Each row has a hidden score. How much does it go up from the first row of each pair to the second? 20 means little or no change, 40 a big rise and 0 a big fall. The score is a weighted sum of the row's numbers plus the product of two more (or one squared), each taken from its middle value.
ndarray[-44   0 -24 -20 -27 -67   4 -18 -45 -45  31  13 -49 -46  16  -3 -32 -27  39  14 -32]
ndarray[-52 -12 -21 -14 -10 -31  28  -1 -49 -55  24   1 -37 -39  22  -7 -56 -62   6 -15 -46] >> 26
ndarray[ 29   9  28  29  23  41  -6  14  56  56 -17  -7  41  49   0  27  43  48 -23 -16  36]
ndarray[ 10  -4  16 -19  49 -38   7   8 -47  33 -25  35 -41  45 -39   1  26 -53  29 -46  26] >> 32
ndarray[ 29   4   7  -9  20  18 -34  20  57  42   2  31  13  46  32  12  40  47  12  15  28]
ndarray[ -1 -26 -22  22 -41  -5 -26   9 -16   9 -38  30 -52  14 -50  39 -41  34 -36  29  -6] >> 21
ndarray[ 25 -39 -37 -36 -44 -43 -32 -29 -37 -49 -38 -36 -38 -38 -23 -29 -41 -39 -46 -41 -30]
ndarray[-52 -10 -40 -37 -34  31  24 -14 -28  -1 -39 -44 -21 -32 -34 -36 -36 -11 -26 -24 -35] >> 28
ndarray[ 32  15  14  25  57   3  37  43 -18  36  32  15  14  -9  23  56   3  39  23 -35  27]
ndarray[-44 -20 -34 -25 -30 -47  17  -6 -31 -32  51  29 -25 -28  22  -3 -37 -37  39  12 -29] >> 6
ndarray[-25  25 -11  22  29  -3  30   4  42  36  37  48  34  46  17  24  22  37  29  44  16]
ndarray[ 45 -19   4  14 -26  36 -22  44 -41  33 -36  42   6   7  23 -10  38   3  53   5  66] >> 21
ndarray[-38 -37 -13 -24 -36 -46 -38 -47 -52 -35 -38 -38 -27 -12 -19 -40 -63 -28 -49 -56 -45]
ndarray[-31 -37  15  24  11  12  -5   8  -4  14  -3  17 -12  -2 -27  -7 -26 -10 -31 -22 -37] >> 21
ndarray[ 17  39  44 -38  25 -23   6  -8  51 -13  43 -42  27 -30  48 -10  46  21  13  43  56]
ndarray[ 33 -16   2  42  28 -29  24  46  25 -24  29  37  -3 -27  35  49  21 -17  34  46  -5] >> 30
ndarray[ 32 -27 -22 -29 -35 -32 -21 -21 -22 -43 -34 -34 -34 -29 -25 -26 -22 -29 -28 -24 -25]
ndarray[-37 -50 -19 -61 -53  30  -5 -22 -31  38 -28 -36 -14   3 -45 -49  -2 -35  -5 -32 -33] >> 25
ndarray[ 29  15  20  19  15  26 -22   0  36  33 -25 -11  32  34 -17 -17  24  38 -39  -7  34]
ndarray[ 2 30  9 35 44 31 43 33 49 42 47 25 28 40 39  2 16 35 35 16 30] >> 28
ndarray[ 17  13   0  27  38   3  38  45  36  35  58  57  37   1  16  33  31 -23   3  32  29]
ndarray[ 30 -11 -34 -39 -30 -44 -47 -53 -51 -49 -33 -34 -22 -29 -27 -31 -25 -23 -29 -31 -30] >> 12
ndarray[-39  -9 -24 -29 -33 -33  13  -9 -40 -59  15 -10 -50 -41  28  16 -25 -29  28  -5 -42]
ndarray[ -8  32  28  -5  47   1  44 -14   7  -4  22 -40  30  32   4  11  36 -22  30   5  21] >> 31
ndarray[25 40 10 16 42 46 11 21 57 39 11 16 22 27  6 14 12 29 25 28 20]
ndarray[-42  27 -36 -32  38 -37  10 -50 -23  23   4 -23 -36  46   9 -23 -34  51   3 -46 -32] >> 15
ndarray[-37  27  14  24  32  45  63  34   9  42  49 -17  18  45  26  57  -7  53   5  32 -40]
ndarray[-51  10   3 -35 -21  29 -12 -17  24  29 -36 -37   1   2 -42 -39  20 -35 -53 -23  15] >> 18
ndarray[-45 -62 -49 -48 -27 -16 -38  -6 -27 -24 -11  -4 -35 -25 -35 -22 -48 -31 -38 -44 -64]
ndarray[58 15 52 24 42  3 47 12 43 16 25 -6 45  4 41  8 45 16 44 19 54] >> 19
ndarray[ 20 -33   4  31 -38  11 -16  16 -58  22  30 -42  26 -22  31 -48  49  39 -30  48  21]
ndarray[-43 -24 -24  17 -46 -18 -29 -16 -23  -4 -34   8 -34  -1 -16   3 -37  -5 -36 -14 -38] >> 15
ndarray[-47  17  10  24  12  22  36  15  13  53  56  -7  15  37  12  48   1  63  24  44 -47]
ndarray[ 27  -9   8  45  37 -34  25  34   9 -39  27  41   7 -19  30  49  14 -13  35  41  -7] >> 32
ndarray[ 25 -21 -26  34 -18 -21 -11  -7  35 -45  45 -28  36 -22  19 -17  24  30 -22  45  -8]
ndarray[-11 -33  -1 -19 -43 -23 -39 -44 -34 -40 -49 -44 -37 -32 -32 -37 -35 -33 -37 -37 -34] >> 14
ndarray[-22  12 -14   7 -10 -49 -12 -27 -48 -39 -23  -4 -25   1   8   2 -32  -5   3  11 -31]
ndarray[-31  24  40 -38  22 -34  19 -25  43 -30  25  19 -52  40 -21  44 -27  50 -19  34   2] >> 5
ndarray[-35  28  48 -31  23 -34  25 -34  43 -31  33  30 -46  35 -44  36 -47  41 -23  18   0]
ndarray[  9 -23 -24 -38 -30  -3 -30 -19 -24 -16 -27 -37 -45 -23 -52 -24 -39 -16 -42 -33 -18] >> 23
ndarray[ 38   0  34  14 -28   3   3  24  36  13 -34  27  44  42 -27  23  33  32 -27  24  34]
ndarray[-38   8 -18 -22 -43  20  -4 -36 -39  -9 -35 -32  -4 -19 -20 -33 -29   6 -13  -4 -27] >> 25
ndarray[ 29 -34  11  36 -39  17  -2  31 -46  33  42 -30  51   2  41 -36  37  27 -37  32  17]
ndarray[-39 -25 -22 -37 -41  14   9 -25  -8  14  11 -40 -40   7   0 -29 -11  29  11 -27 -16] >> 10
ndarray[-50  31 -23 -23  53 -29  17 -34  -8  -9 -43  14 -38  41 -33  33 -50  -4 -21 -52 -11]
ndarray[ 30 -14  22  25  -2  33  21  33  28   9 -36   9  33  27 -44  32  42  51  -7  44  41] >> 18
ndarray[-35   1   1 -40 -35  25 -41  -2 -22   4  -3 -43  27 -49  34 -51  11 -43   7  -3 -55]
ndarray[ 32 -18  16   4  61  42  37  62  30  30  49  28  51  37  39  30  24  51  -4  31  52] >> 17
ndarray[ 32  -6  24  33 -24  25 -31  36 -35  44 -33  30  -3  -7  16  -9  22 -21  12 -37  37]
ndarray[-15   2 -26 -19  10  13  -9 -27  26 -34 -14  50 -30 -13 -30  38 -17 -11  45 -20  -1] >> 2
ndarray[  1 -14 -28  33 -38 -53  16 -43 -11  13   1 -46  34 -36 -28  34 -35 -43  28 -32 -26]
ndarray[ 14  -7  37  31 -47  31  26 -33 -23  27  14  22 -35  32  40  38 -28  38  35  -3 -40] >> 18
ndarray[  4  37  -7  45 -28  45 -22  12  20  22  -2 -20  24 -38  39 -26  38 -36  32  -1 -30]
ndarray[ 14 -38 -38 -31 -31 -20 -31 -40 -27 -43 -27 -22 -20 -31 -39 -39 -27 -34 -35 -21 -19] >> 19
ndarray[ -4  27  42  40 -39  44  44 -10   8  46   6  -5  18  35 -44  37  21  -8  -9  56  43]
ndarray[ -7 -42 -25 -36 -39 -40 -35 -40 -27 -44 -49 -40 -50 -53 -15 -10 -35 -19 -24 -37 -48] >> 19
ndarray[-21  33 -33 -23   6 -38  -8 -27 -38   0 -32 -36 -16 -19  13  -2 -44 -37 -10 -33 -24]
ndarray[-23  31  35 -38  37 -17  32 -28  36 -34  37  34 -46  39 -36  34 -50  28 -36  27  12] >> 12
ndarray[-53   6  -3 -26 -32  26 -12 -14   4 -34 -12 -54  12 -41 -13 -33  -8 -22 -33  25 -36]
ndarray[ 19 -38 -27 -31 -40 -43 -37 -35 -37 -57 -38 -24 -17 -14 -16 -30 -55 -50 -48 -52 -39] >> 17
ndarray[33 46 31 29  6  5 38 25  0  4 45 45 28 22 47 32 21 33 21 23 54]
ndarray[-51 -27 -18   0 -49 -11 -32 -18 -42 -10 -33   7 -14  -5 -22   4 -38  12 -39 -17 -38] >> 14
ndarray[-33  -6 -30 -23 -26 -49  10 -10 -44 -47  25  -1 -62 -64   5 -18 -47 -38  42  24 -14]
ndarray[-32  -4  -1  17 -23  -7  23  34 -16   6 -11 -13 -11 -14 -51 -52  -6  -3 -37 -18 -22] >> 15
ndarray[-51 -13 -10  -2 -15 -21  32 -17  -2 -39 -20 -37  21 -38 -34 -34  11 -45 -48 -39   2]
ndarray[ 20  -2  41  47  11  34  21  26  25   1 -55  -1  27  32 -31  28  34  43 -22  30  33] >> 13
ndarray[-41   4 -11 -16  -7 -10 -29 -37  28 -16 -25 -14  37  -7 -41 -43  33  -1 -24 -26  47]
ndarray[ -1 -37 -10 -32 -49 -44 -50 -36 -23 -38 -33 -22 -10 -17 -18 -35 -51 -50 -48 -27  -7] >> 24
ndarray[ 18 -39 -28 -37 -41 -31 -16 -10  -1 -28 -30 -40 -51 -50 -44 -38 -42 -20 -27 -26 -10]
ndarray[ 41 -35  48  58 -15  51 -17  36  20 -35   1  30  19 -45   0  38  31 -42  -6  40  30] >> 32
ndarray[-38  10  16 -34 -32  28 -39 -36  26  28 -28 -31  -3  -4 -34 -37  34 -18 -39  -2  33]
ndarray[-21  -9 -16  -8 -37   6 -48   6 -40  38 -21   9 -32  34 -24 -31  40 -42 -22  34 -32] >> 27
ndarray[  5 -24 -16  65   1  17  33 -13 -41  18 -30  -9 -14   3 -51  32 -25 -21  30 -41  -6]
ndarray[ 18  29  49  28 -23  26  16  29 -32  29  25  16 -37  18  20  32 -31  44  45  35 -21] >> 18
ndarray[-45 -46 -21 -28 -39 -38  -3  -6 -32 -25   7  -5 -36 -36 -19 -25  -7  -2 -38 -28  -8]
ndarray[-34  32 -40 -37  33 -60   2 -32  30 -22 -24  40 -31   2   8  43 -43  -5  23 -47 -30] >> 20
ndarray[-26  30   1 -35  11  12 -49  25   6 -58   9 -22 -36   4  34 -42  31  23 -46  18  17]
ndarray[-43  27 -31 -12   8 -44 -17 -39 -36   5 -31 -31 -20 -26  19 -11 -49 -32 -16 -42 -37] >> 29
ndarray[-28   0 -15  -6  13   1 -26 -62  -5 -53 -28  42 -29 -16 -44  24 -49 -41  13 -52 -22]
ndarray[ 34  35  57  55  33 -14  45  51  29 -40   8  32  30 -43   8  36  36 -30  36  46  43] >> 26
ndarray[ 36  35 -14  -8  18  27  -2  16  49  40  20  29  44  55  30  37  20  23  26  35  22]
ndarray[-18 -22   6  12  15  -5  13   1   5 -29  -1 -50 -21 -53 -21 -29  -7 -33  -7 -23  -3] >> 21
ndarray[ 15  10  35  55  17 -23  37  40  36 -31  20  34  47 -27  37  58  44 -12  38  47  34]
ndarray[-52 -28 -11  18 -29  -2 -24 -12 -37 -13 -38 -16 -46 -23 -44  -5 -43   6 -35 -16 -40] >> 7
ndarray[-19  29  -8  26  38   6  39   0  32  31  23  36  12  33  27  25  45  53  25  58  20]
ndarray[-36 -23 -41 -24   4  16  51  31  41  29  30  20  17  37   8  10 -12 -20 -22 -37 -20] >> 26
ndarray[ -3   6  54  40 -33  42  27 -18 -33  36  23  -6  26  57  13  11  29  46 -36  37  22]
ndarray[-46  -1 -27 -37 -55   0 -10 -38 -44  -9 -42 -49 -21 -45 -38 -32 -35   0 -23 -34 -47] >> 20
ndarray[  8 -13 -13 -35 -47 -59 -53 -47 -26 -44 -29 -31 -36 -15   2  -1 -40 -44 -47 -43 -37]
ndarray[10 14 28 23 34  5 44 55 30 37 36 29 35 25 31 29 14 40 45 44 48] >> 31
ndarray[-11 -23  13  12 -53  -6 -60 -59  35 -45  -1   5  -7 -42   7 -44 -44  46 -29 -16  24]
ndarray[ 0 45 53 47 49 46 54 47 38 29 36 33 37 48 29 22 44 32 26 25 37] >> 32
ndarray[-10 -52 -30 -39 -30  -3 -30 -35 -27 -35 -50 -50 -27 -19 -27 -37 -37 -36 -48 -46 -24]
ndarray[-11 -38 -52 -54 -21 -10 -36 -18 -30 -35 -35 -54 -40 -35 -40 -22 -13 -15 -45 -33 -35] >> 17
ndarray[  3 -19  -3  25 -30  17 -42  20 -39  26 -29  -1  29 -34  36 -21  26 -23  25  18 -28]
ndarray[-18   3 -29  28 -62 -61   9 -51  22 -32  49 -32  10  31 -25  35 -37  44 -45  20 -49] >> 19
ndarray[-13 -32 -20 -34 -36 -37 -48 -49 -32 -32 -37 -41 -40 -32 -35 -30 -29 -25 -28 -27 -20]
ndarray[-39 -18   2 -12 -45 -22 -50 -52  15 -49 -35 -12 -19 -54 -52  -1 -10  -2 -13 -18 -10] >> 18
ndarray[  0  37  -2  22  27   3   9  -8 -25 -39 -28 -23 -44 -26 -39 -27 -30 -19 -25 -21 -30]
ndarray[-20  49  35 -35  31 -35 -11 -15  28 -50  30   7  -8  12  38 -12  35   6  13  14  52] >> 18
ndarray[ 14  -7  49 -30   1  20 -49  26 -42   3 -63  16 -39 -31  -2  38   9   7  15  56  -4]
ndarray[ -4 -20  37 -31   7  12 -54  31 -30  34 -27  50  -2   3  20  40 -11 -12  -8  35 -13] >> 20
ndarray[21 39 25 34 67 50  3 17 39 41  8 17 31 32 19 17 13 16 14 16 -3]
ndarray[ 46  -1 -16  36 -14  28 -26  55 -13  52 -24  44   3  16  41 -20  56 -15  53 -22  47] >> 24
ndarray[  9 -29 -44 -38 -48 -43 -39 -52 -30 -44 -25 -30 -21 -28 -23 -24 -16 -23 -35 -36 -31]
ndarray[ 14 -19 -22 -39 -21 -16 -47 -25 -37 -29 -23 -22 -19 -20 -27 -34 -17 -23 -48 -36 -37] >> 25
ndarray[ 37 -27 -39 -43 -52 -49 -57 -57 -28 -39 -27 -19 -14 -20 -33 -47 -59 -59 -39  -8   6]
ndarray[-34  10  10 -19  -3  53 -23  10 -25   3   9 -44  45 -32  30 -37  16 -51  10  -3 -44] >> 22
ndarray[-25 -24  38   1 -35  10 -46 -13 -47   8 -21 -34   8  -3  11 -19  -2  30 -40  15 -46]
ndarray[-38 -36 -34 -40  10   6 -30 -42 -38 -29 -31 -18 -39 -23  -9  10 -21  -6 -24 -31 -23] >> 26
ndarray[-12 -27 -15   9 -42  -3 -62   3 -41  29 -29   0   8 -51  18 -52  -1 -54 -11   0 -38]
ndarray[ 17   1  18  20  53  41 -24  -1  28  22  -5  32   9  38  18   3  35  44   2  -6   4] >> 13
ndarray[-38  11 -42 -24   2 -34 -16 -35 -31   4 -32 -51 -43 -39   2   5 -37 -27  -5 -38 -25]
ndarray[-31 -42   0 -52 -36  44 -23 -39 -50  14 -35 -44 -16   3 -38 -46 -13 -53 -23 -42 -35] >> 28
ndarray[-2 16 28 36 23 31 23 33  9 13 47 45 22 35 38 43 12 28 46 48 15]
ndarray[-13  32  37  44  45  11  31  28  16  28   3  10 -18  -9 -34 -34 -23 -19 -24 -34 -41] >> 22
ndarray[-39   5 -13 -13 -10  -2 -20 -27  32 -17 -32 -20  45  -4 -22 -43  20  -4 -49 -33  42]
ndarray[36 30 21 -5 17 27 18 33  6  3 36 21 23 37 39 31 52 40 -1 -3 40] >> 28
ndarray[-37  25 -29 -45  20 -57   4 -40 -18 -17 -53   6 -33  39 -31  40 -52   4  -9 -49   0]
ndarray[ -4  24   1  18   7  14  44 -35  38 -15  34 -39  38  22 -51  19 -22  38 -31  50  41] >> 26
ndarray[ 8 22 29 39 20 32 42 49 24 29 49 40 14 32 40 43  3 20 32 38 23]
ndarray[-15  13 -11  10 -40 -32  10  14 -31 -19 -24 -26 -10  10 -26 -21   8   3 -38 -13  -5] >> 16
ndarray[-20  43 -27 -18  -4 -53 -16 -28 -29  13 -37 -44 -32 -32  11  -9 -50 -37 -17 -34 -20]
ndarray[ 35 -25  50  34 -34  38 -18  30 -47  -7  24 -31  40  21  15 -32  26  36 -36  22  25] >> 22
ndarray[ -1  -5 -33 -38   5  12 -12 -26 -28 -43 -46 -55  -9 -10 -33 -22 -17 -12 -24 -27  23]
ndarray[-51   9 -15 -27 -22 -26 -40 -32  22 -39 -42 -34  23 -11 -50 -56  16 -14 -43 -45  28] >> 26
ndarray[14 24 31 40 21 39 45 40 17 14 40 44 20 36 36 34  5 13 37 46 19]
ndarray[-13  10 -28  28 -42  23 -35 -12  14  21   3 -10  30 -20  45 -21  36 -39  37  -6 -34] >> 17
ndarray[-41   3  -7  -7  -1  -2 -20 -21  39 -23 -34 -34  15 -19 -40 -44  26   0 -36 -34  42]
ndarray[12 34 23 30 25 18 34 36 45 29 37 16 26 43 43 12 31 56 55 15 33] >> 19
ndarray[ 20 -20 -26 -36 -23 -43 -41 -42 -42 -48 -48 -54 -46 -45 -29 -33 -30 -28 -33 -49 -41]
ndarray[-40   2 -17 -29 -21 -15 -42 -34  21 -39 -41 -39  18  -7 -38 -32  37 -16 -41 -48  29] >> 22
ndarray[ 9 16 -3  4 31 38 -4 13 42 36 23 31 43 36 10 22 24 39 31 22 -2]
ndarray[ -1 -30 -48 -43 -46 -36 -28 -30 -20 -52 -43 -51 -47 -44 -28 -30 -16 -23 -36 -42 -37] >> 15
ndarray[ 24 -12  41  16  42   4  51  16  56  31  36   1  47   5  41   9  46   7  30 -10  21]
ndarray[-22 -28 -18 -16  15  31  -9  -7 -39 -37 -34 -20 -46 -22 -28 -12 -22  14 -26 -11 -27] >> 25
ndarray[28 26 -9 -2 35 40 -2  4 32 30 15 24 34 34 24 39 37 45 36 32 18]
ndarray[-39  -8 -15 -16 -34 -34  25  -6  18 -35 -23 -46  10 -38 -34 -39   7 -30 -28  -5  32] >> 34
ndarray[51 36  2 17 42 53 22 27 56 38 19 22 31 44 15 36 38 47 60 57 36]
ndarray[-54 -51   2  24  -4   0 -41 -34 -34 -45 -29 -23 -36 -33 -49 -43 -13  10 -14  -9 -41] >> 21
ndarray[ 12   3  21 -31  33 -47   3  19 -45  28 -39  29 -43  44 -35  -3  36 -43  30 -42  23]
ndarray[-16  37  32  33  36   6  38  26  25  33   2  19 -13  -5 -32 -46 -43 -37 -41 -45 -38] >> 25
ndarray[27 29 31 37 17 33 41 55 17 17 44 41 24 37 41 37  5 15 43 52 20]
ndarray[ 38  -6 -22  29 -30  17 -34  35 -29   9 -18 -13  15 -34  32 -20  42 -29  29  14 -12] >> 19
ndarray[ 39  10   2  25  42   8  53  52   0  31  34  17   8  -1  25  50   0  46  36 -20  47]
ndarray[ 32 -13  18  33  11  37 -13  30  30  67 -15  43  34 -19  46 -10  49   9  29  21 -35] >> 19
ndarray[-11  18  24  22  -7  44  40  33 -23  25  23  30 -24  28  14  25 -11  44  33  47  -8]
ndarray[-10 -42 -43 -56 -65 -60 -34 -23 -42 -36 -47 -43 -45 -27 -40 -21 -22   1 -17  -6 -20] >> 15
ndarray[-57 -12  -8 -15 -43 -48 -17 -43  -3 -47 -14 -39  10 -46 -45 -48  -3 -50 -58 -39   5]
ndarray[ 43  -2  13   6  27  28 -13   2  29  32 -18  -1  45  20 -30   8  11  35  23  28  47] >> 21
ndarray[-44  32  27 -36  48 -25  41 -35  15 -18  -5  26 -17  19 -31  35 -21  25 -21   9  19]
ndarray[  6 -21  19  25  11  22  42  51  12   9  31  19 -21  22  45  47  31  41  47  41  27] >> 18
ndarray[ 22 -36   5  46  21 -23  48  36 -50  21 -15  28 -33  39  30 -46  17  33  34 -33  29]
ndarray[ 23  -8 -11  26 -48 -13 -39  -1 -25  15 -29  45 -30  24 -36  39 -42  41 -31  49  15] >> 9
ndarray[-45   3 -17  18  38   8  29  15  40  45  29  25  21  19  19  20  10  36  18  35   8]
ndarray[-30 -23  -5   1 -32 -30 -38 -26 -33 -30 -28 -10 -45 -23 -26 -13 -38 -12 -21 -13 -17] >> 13
ndarray[-43 -15 -28 -26 -10  -6 -28 -34  17 -29 -41 -28  35  -5 -29 -26  33  -7 -31 -38  37]
ndarray[ 9 39 24 44 47 45 62 51 44 26 33 19 43 63 56 23 30 32 35 -2 19] >> 19
ndarray[-15  20  -6  22  -5  -5  21 -58  19 -35  27 -51  39  37 -28  53   1  50 -33  38  14]
ndarray[-33   3 -16 -10  -8 -32  34   4 -50 -52  23  -9 -54 -56  20   7 -32 -26  34   7 -22] >> 22
ndarray[-12   3  42  63  62  36  38 -11  -4   0  11 -10 -12 -16 -38 -21 -34   2  -4   7 -15]
ndarray[ 43 -35  32  20   3  28  28  27  46   6  60  45  42  28  43  18  40  21  45  39  42] >> 18
ndarray[-24  30  -8 -24  38  24 -40  34 -22   7 -28  42 -32  16  31 -52  24 -50  11 -59  28]
ndarray[-42 -17 -14 -18 -44 -47   6 -26   1 -32 -14 -30  33 -15 -10 -21   7 -51 -51 -36  12] >> 18
ndarray[-13   9   3  28  40  38  45  23  23  25  42  25  42  43  44  21  28  52  36  -6  14]
ndarray[-24  34  29 -17   6  13  19 -45  34  24  12  45  45 -28  33  -9  43 -24  39  43 -37] >> 28
ndarray[ 10  15  -1  28   8  -9   9   5  19  43  38 -49  25  29  10 -25  36  42  -1  10  33]
ndarray[-39   2  18 -13 -15  40 -34  -6 -36   3 -10 -57  22 -51  32 -37  29 -41   6 -18 -65] >> 34
ndarray[-13 -42 -26 -34 -24 -15 -43  -7 -16 -14  -5  -9 -46 -37 -31 -18 -42  -8 -25 -11 -21]
ndarray[-42  -7 -15 -25 -22 -20 -46 -37  26 -24 -29 -24  24  -3 -33 -33  44  -2 -27 -36  34] >> 23
ndarray[ 36 -16  35   9  26 -11  38  -2  40  18  24  -1  40   1  32  -4  24  -9  21 -12  31]
ndarray[ 34 -20 -22 -32 -36 -49 -44 -37 -25 -51 -38 -32 -50 -43 -50 -43 -39 -36 -43 -13 -17] >> 14
ndarray[50 -8 29 45 17 37 33 39 25 23 14  9 17 18 21  9 31 20 25 30 35]
ndarray[ 26 -22  -9  32  34 -19  38  53  20 -31  27  44   9 -27  30  49  18 -14  39  40  -9] >> 30
ndarray[-23  39 -16 -34  29 -45  -3 -45  -4   1 -27  17 -43  28 -47  31 -49  11  -4 -33  22]
ndarray[-36  11 -15  -8  -5 -35  24   7 -31 -42  37  11 -39 -32  32  17 -29 -26  40  20 -18] >> 31
ndarray[ 53  -2  18  54  36 -25  23  30   5 -46  14  31   0 -36  20  36  -5 -26  40  42  14]
ndarray[ 57 -10  48  20 -23   9  11  20  44  50  30  32 -57  -6 -12  31 -28  -3  37  41 -23] >> 4
ndarray[-41 -40  15 -43 -39  27 -29 -29 -26  42  -8 -26  -3  25 -22 -25   6 -32  -9 -50 -34]
ndarray[ 35 -52   9  30  -2 -14   7  17 -15 -46  30 -39  16 -18  29 -36  23  -6 -32  43 -38] >> 27
ndarray[ 35   0  42   8  32 -10  36 -16  25   8  21   0  39  -1  29   8  54   7  32 -11  27]
ndarray[-30  35  45 -28  35 -25  35 -29  36 -23  30  35 -30  43 -24  37 -43  40 -33  26   3] >> 14
ndarray[65 57 21 -2 21 25 43 38 17  3 38 13 26 21 37 17 26 12 32 18 39]
ndarray[-29  26 -28 -31  11 -21   1 -37 -16  24   1 -42 -56  32 -11 -41 -19  32 -14 -32 -18] >> 6
ndarray[-19  52 -15 -23  55 -28  14 -23   2   4 -12  29 -16  53 -32  51 -35  15   9 -23  22]
ndarray[-44 -23 -45 -26 -47   7 -32  12 -31  38 -24   8 -37  27 -29 -38  43 -43 -35  26 -52] >> 20
ndarray[ 41  19  16   9  32  28 -38   0  48  36  -4  19  -7  25  10   6  44  51  20  32  39]
ndarray[26 35  1 14 44 41  4 17 48 46 19 23 27 31 19 20 35 48 36 47 20] >> 27
ndarray[ 29 -15 -13  44 -14 -20 -14  -4  48 -38  53 -21  35 -25  14 -28  17  25 -27  39 -13]
ndarray[ 14  11  26 -20  43 -40   6  10 -54  26 -30  36 -39  35 -39  -7  37 -28  37 -37  33] >> 21
ndarray[ 32  13  19  36  50 -17  23  39   5   4  36  36 -47  40  53  25  -8  55  43   6  18]
ndarray[ 37 -19 -35  19 -30  15 -54  19 -44  17 -53  18 -31 -20  19 -35  45 -12  51 -26  49] >> 30
ndarray[ 46  -2   2  20  15 -37  18  50  22 -27  32  46  10 -25  36  40  -3 -31  21  41   6]
ndarray[ -5 -26   9 -18 -41 -35 -53 -40 -29 -25 -32 -44 -45 -44 -58 -48 -41 -26 -24 -25 -25] >> 8
ndarray[-36  40  36 -31  52 -17  33 -36  12 -23   8  40   3  45 -19  48 -18  36 -17  21  31]
ndarray[-37 -36 -32 -37 -33 -42 -49 -43 -49 -39 -40 -27 -38 -14 -35 -23 -36  -2 -41 -27 -52] >> 18
ndarray[-18   6 -22  41 -15  50 -19   8  13  27  16   5  49 -12  52 -14  49 -18  51   8 -33]
ndarray[  9  12  11  -7  18  36  17 -15  47  13  48 -22  38   0  18 -13  28  -8  34 -27  34] >> 13
ndarray[-21  15  49  43  41  53  48  42  27  35  44  47  29  41  49  42  15  37  37  36   2]
ndarray[-12 -24   9  -6 -30  -9 -31 -32 -29 -25 -30 -37 -27 -38 -38 -26 -31 -30 -47 -51 -51] >> 17
ndarray[ 3 33 18 43 39 21 23 16 17 17 32  7 31 43 39 20 23 38 32  2 20]
ndarray[-42  -5 -11 -10 -13 -42  17 -11 -48 -45  35  24 -23 -27  28   6 -36 -29  40   8 -28] >> 30
ndarray[-13  -1 -23 -22 -25   9   0 -15 -34  -7 -38 -42 -50  -9 -33 -46 -54  13  -5 -35 -41]
ndarray[-44   7  18 -29 -14  26 -35 -35   8  13 -38 -36   4  12 -31 -32  26 -32 -39 -17  25] >> 20
ndarray[-38  14   5 -15 -32  19 -32 -50 -24 -53 -19 -44  18 -38  -9 -27 -10 -33 -37  16 -30]
ndarray[ -3 -41 -21 -27 -41 -39 -58 -49 -40 -49 -33 -23 -23 -41 -33 -45 -30 -27 -23   0  -7] >> 20
ndarray[ 34 -43 -30  39 -40   5  22 -12 -28  39 -37 -32   8 -48 -43  36 -27 -10  50 -18 -18]
ndarray[ 21 -41 -23 -14 -55  15 -29  48 -30  39 -43  20  -8  -1  16  -8  16 -24  24 -29  42] >> 22
ndarray[ 43  -5  -6  42 -21 -31 -23 -10  29 -42  41 -34  44  -8  35  -6  27  14 -32  39  -5]
ndarray[-34  14  -1   5   9  10  -9 -28  21 -29 -34 -31  30 -12 -43 -43  24   2 -36 -35  47] >> 16
ndarray[26 15 50 45  3 30  6 16 45 32 31 46 44  7 38 29 18 43 17 38 51]
ndarray[ 36   4  -1   5  34   5  26  30 -23  -2  47  50 -21  19  47  43 -17  26  28  36 -29] >> 29
ndarray[-18   2  35  49  59  42  52  11  18  13  28   4   2 -14 -35 -18 -40   1 -14  -6 -19]
ndarray[  5 -44 -44 -42 -37 -29 -47 -37 -26 -45 -28 -32 -27 -35 -32 -42 -35 -36 -43 -20 -22] >> 14
ndarray[ 43  17  14  13  48  31 -31  14  42  39   6  39  19  52  26   8  42  51  27  36  39]
ndarray[ 24  16  31 -13  57 -23  27  40 -32  33 -26  33 -30  54 -28   2  31 -38  38 -30  43] >> 30
ndarray[-23   1 -16 -17 -13 -29  35  17 -22 -27  45  26 -23 -31  37  -7 -51 -38  30  24  -7]
ndarray[ 36  15   4 -11  15  28  30  25 -26 -25   9  18  20  24  13  12  49  35   8  13  40] >> 21
ndarray[  0  29  -4  31 -34  33 -32   5  17  20   9  -9  41 -15  48 -10  43 -29  40  -2 -22]
ndarray[ 28  48  11   3  30 -15  23  39  24  -8  33  20  52  37  60  30  26   7  40  30  61] >> 33
